[[118 134]
 [129 129]
 [111 140]
 [117 136]
 [103 145]
 [124 131]
 [115 137]]
:
[[118 129 111 117 103 124 115]
 [134 129 140 136 145 131 137]]

[[152 112 137 134 124]
 [116 142 146 109 141]]
:
[[152 116]
 [112 142]
 [137 146]
 [134 109]
 [124 141]]

[[128 129 128 130 130]
 [124 129 121 127 134]
 [121 125 126 123 127]
 [143 137 123 139 135]
 [113 121 125 120 129]
 [121 121 133 121 124]
 [130 132 125 132 133]
 [109 120 127 117 123]
 [151 144 119 146 138]]
:
[[128 124 121 143 113 121 130 109 151]
 [129 129 125 137 121 121 132 120 144]
 [128 121 126 123 125 133 125 127 119]
 [130 127 123 139 120 121 132 117 146]
 [130 134 127 135 129 124 133 123 138]]

[[143 120 125 128 138 117]
 [110 108 120 147 114 112]
 [112 109 111 142 115 107]
 [143 147 141 110 151 142]
 [116 110 108 139 149 108]
 [146 150 144 110 134 143]
 [142 148 137 114 143 147]
 [109 106 109 149 110 108]
 [147 145 148 109 140 148]
 [111 115 114 150 120 113]]
:
[[143 110 112 143 116 146 142 109 147 111]
 [120 108 109 147 110 150 148 106 145 115]
 [125 120 111 141 108 144 137 109 148 114]
 [128 147 142 110 139 110 114 149 109 150]
 [138 114 115 151 149 134 143 110 140 120]
 [117 112 107 142 108 143 147 108 148 113]]

[[118 136 136 106 130 116]
 [100 139 142 123 123 119]
 [132 134 130 131 116 138]
 [126 134 139 133 137 140]
 [121 137 142 140 102 128]
 [152 122 119 137 118 137]
 [128 122 122 130 142 139]
 [138 139 135 135 122 142]
 [128 118 116 125 125 118]
 [120 130 130 128 110 121]
 [121 146 138 127 106 133]
 [119 134 127 124 130 141]]
:
[[118 100 132 126 121 152 128 138 128 120 121 119]
 [136 139 134 134 137 122 122 139 118 130 146 134]
 [136 142 130 139 142 119 122 135 116 130 138 127]
 [106 123 131 133 140 137 130 135 125 128 127 124]
 [130 123 116 137 102 118 142 122 125 110 106 130]
 [116 119 138 140 128 137 139 142 118 121 133 141]]

[[122 143 137]
 [138 126 132]
 [127 119 123]
 [125 113 123]
 [122 151 137]
 [121 149 138]
 [129 116 141]
 [126 125 133]
 [129 116 137]]
:
[[122 138 127 125 122 121 129 126 129]
 [143 126 119 113 151 149 116 125 116]
 [137 132 123 123 137 138 141 133 137]]

[[121 102 121 130]
 [140 153 120 104]
 [112 137 101 115]
 [147 102 106 122]
 [127 138 118 105]]
:
[[121 140 112 147 127]
 [102 153 137 102 138]
 [121 120 101 106 118]
 [130 104 115 122 105]]
---
[[124 142 122 136 129 138 119 135 126 135 112 120]
 [141 117 116 125 127 131 133 127 135 106 133 123]
 [120 154 117 125 143 125 126 120 127 124 124 124]]
:
[[124 142 122 136 129 138 119 135 126 135 112 120]
 [120 154 117 125 143 125 126 120 127 124 124 124]]

[[119 135 116 135 130 119 113 144 122 118]
 [131 129 134 141 134 117 121 149 124 144]
 [118 134 103 135 113 127 126 153 145 116]
 [128 129 129 129 124 127 124 130 123 121]]
:
[[119 135 116 135 130 119 113 144 122 118]
 [118 134 103 135 113 127 126 153 145 116]]

[[142 107 142 113 137 138]
 [113 128 127 146 118 153]
 [121 116 154 147 112 122]
 [156 121 153 124 131 104]
 [125 143 114 143 131 113]
 [136 150 117 150 113 126]
 [110 116 143 146 150 115]
 [144 147 110 121 143 119]
 [152 131 130 118 119 146]
 [124 117 133 135 147 142]
 [126 135 117 149 155 127]]
:
[[142 107 142 113 137 138]
 [121 116 154 147 112 122]
 [125 143 114 143 131 113]
 [110 116 143 146 150 115]
 [152 131 130 118 119 146]
 [126 135 117 149 155 127]]

[[123 147 149 128]
 [132 123 129 131]]
:
[[123 147 149 128]]

[[124 123 119 136 142 130 125 129 126 140 124 141 136 129 127]
 [118 130 125 139 134 119 122 138 125 131 135 138 133 129 124]
 [124 131 131 146 146 123 125 129 115 150 135 125 127 125 127]
 [124 128 129 138 142 118 127 136 119 148 133 133 130 132 126]]
:
[[124 123 119 136 142 130 125 129 126 140 124 141 136 129 127]
 [124 131 131 146 146 123 125 129 115 150 135 125 127 125 127]]

[[120 132 118 132 117 115 151 129]
 [103 129 117 131 137 121 136 139]]
:
[[120 132 118 132 117 115 151 129]]

[[125 118 134 127 134 127 127 130 127]
 [156 151 139 115 150 123 148 146 149]
 [127 119 118 122 116 134 112 114 133]
 [145 145 109 129 112 144 121 119 148]
 [122 126 146 130 133 107 134 143 115]
 [137 140 123 139 128 134 140 122 136]
 [125 128 128 131 119 145 125 126 132]
 [121 115 127 137 132 132 131 118 124]
 [125 119 139 141 152 118 150 132 121]
 [140 138 121 131 123 144 128 126 144]]
:
[[125 118 134 127 134 127 127 130 127]
 [127 119 118 122 116 134 112 114 133]
 [122 126 146 130 133 107 134 143 115]
 [125 128 128 131 119 145 125 126 132]
 [125 119 139 141 152 118 150 132 121]]
---
[[110 118 139 120 137 135 125 128]
 [107 116 140 117 141 132 121 129]
 [144 138 126 138 117 128 130 127]]
:
[[107 116 140 117 141 132 121 129]
 [110 118 139 120 137 135 125 128]
 [144 138 126 138 117 128 130 127]]

[[120 117 143 130 141 138 122 122 134 127 151 130 136 139 116]
 [116 122 145 142 136 112 117 120 142 132 147 131 130 132 123]
 [145 149 135 141 128 112 144 146 123 150 124 112 127 127 148]
 [127 127 147 121 144 135 127 127 117 126 131 123 139 142 127]]
:
[[120 117 143 130 141 138 122 122 134 127 151 130 136 139 116]
 [116 122 145 142 136 112 117 120 142 132 147 131 130 132 123]
 [127 127 147 121 144 135 127 127 117 126 131 123 139 142 127]
 [145 149 135 141 128 112 144 146 123 150 124 112 127 127 148]]

[[123 104 129 119 130 153 137 139 138 118 125]
 [126 120 126 134 119 130 155 116 135 127 117]
 [123 123 126 130 141 138 118 154 118 112 135]
 [135 121 124 111 128 136 133 122 147 130 129]
 [131 139 140 126 130 122 128 114 133 152 139]
 [137 140 146 130 128 123 127 135 125 140 156]
 [135 127 129 127 121 129 144 130 136 123 137]]
:
[[123 104 129 119 130 153 137 139 138 118 125]
 [126 120 126 134 119 130 155 116 135 127 117]
 [135 121 124 111 128 136 133 122 147 130 129]
 [123 123 126 130 141 138 118 154 118 112 135]
 [135 127 129 127 121 129 144 130 136 123 137]
 [131 139 140 126 130 122 128 114 133 152 139]
 [137 140 146 130 128 123 127 135 125 140 156]]

[[144 130 151 123 129 143 129]
 [130 139 132 137 140 131 116]
 [120 126 127 133 126 119 151]]
:
[[120 126 127 133 126 119 151]
 [144 130 151 123 129 143 129]
 [130 139 132 137 140 131 116]]

[[100 135 141 134 125 131 151 131 139 127]
 [128 128 128 128 127 127 127 128 127 127]]
:
[[128 128 128 128 127 127 127 128 127 127]
 [100 135 141 134 125 131 151 131 139 127]]

[[138 151 134 135 123]
 [131 129 130 134 135]
 [131 113 125 111 121]
 [125 128 136 123 129]
 [116 137 127 128 119]
 [127 131 113 133 124]]
:
[[131 113 125 111 121]
 [125 128 136 123 129]
 [131 129 130 134 135]
 [127 131 113 133 124]
 [116 137 127 128 119]
 [138 151 134 135 123]]

[[136 132 118 131 131 112 124 130 114 151 153 116 120 127 138 107]
 [111 129 128 139 112 113 124 112 123 116 131 154 108 152 107 124]
 [128 142 143 115 101 118 132 115 142 135 133 141 142 105 122 143]]
:
[[111 129 128 139 112 113 124 112 123 116 131 154 108 152 107 124]
 [136 132 118 131 131 112 124 130 114 151 153 116 120 127 138 107]
 [128 142 143 115 101 118 132 115 142 135 133 141 142 105 122 143]]

[[125 133 133 114 125 147 146 113 121 112 133 111 115 123]
 [105 128 139 135 118 106 109 128 122 135 137 122 127 117]]
:
[[105 128 139 135 118 106 109 128 122 135 137 122 127 117]
 [125 133 133 114 125 147 146 113 121 112 133 111 115 123]]
---
[[133 125]
 [117 138]
 [110 139]
 [ 98 148]
 [130 129]]
:
[125 117]

[[112 122 152 130 106]
 [144 124 104 136 129]
 [139 137 117 135 132]]
:
[106 136 117]

[[131 141 124 152]
 [132 122 128 104]
 [137 132 105 141]
 [146 133 102 140]]
:
[152 128 132 146]

[[151 129 138]
 [147 136 107]
 [145 151 129]
 [130 103 111]]
:
[138 136 145]

[[123 132 136 139 121]
 [114 151 107 150 133]
 [123 149 142 107 148]]
:
[121 150 142]

[[148 141 128]
 [122 155 120]
 [134 114 136]
 [142 115 125]]
:
[128 155 134]
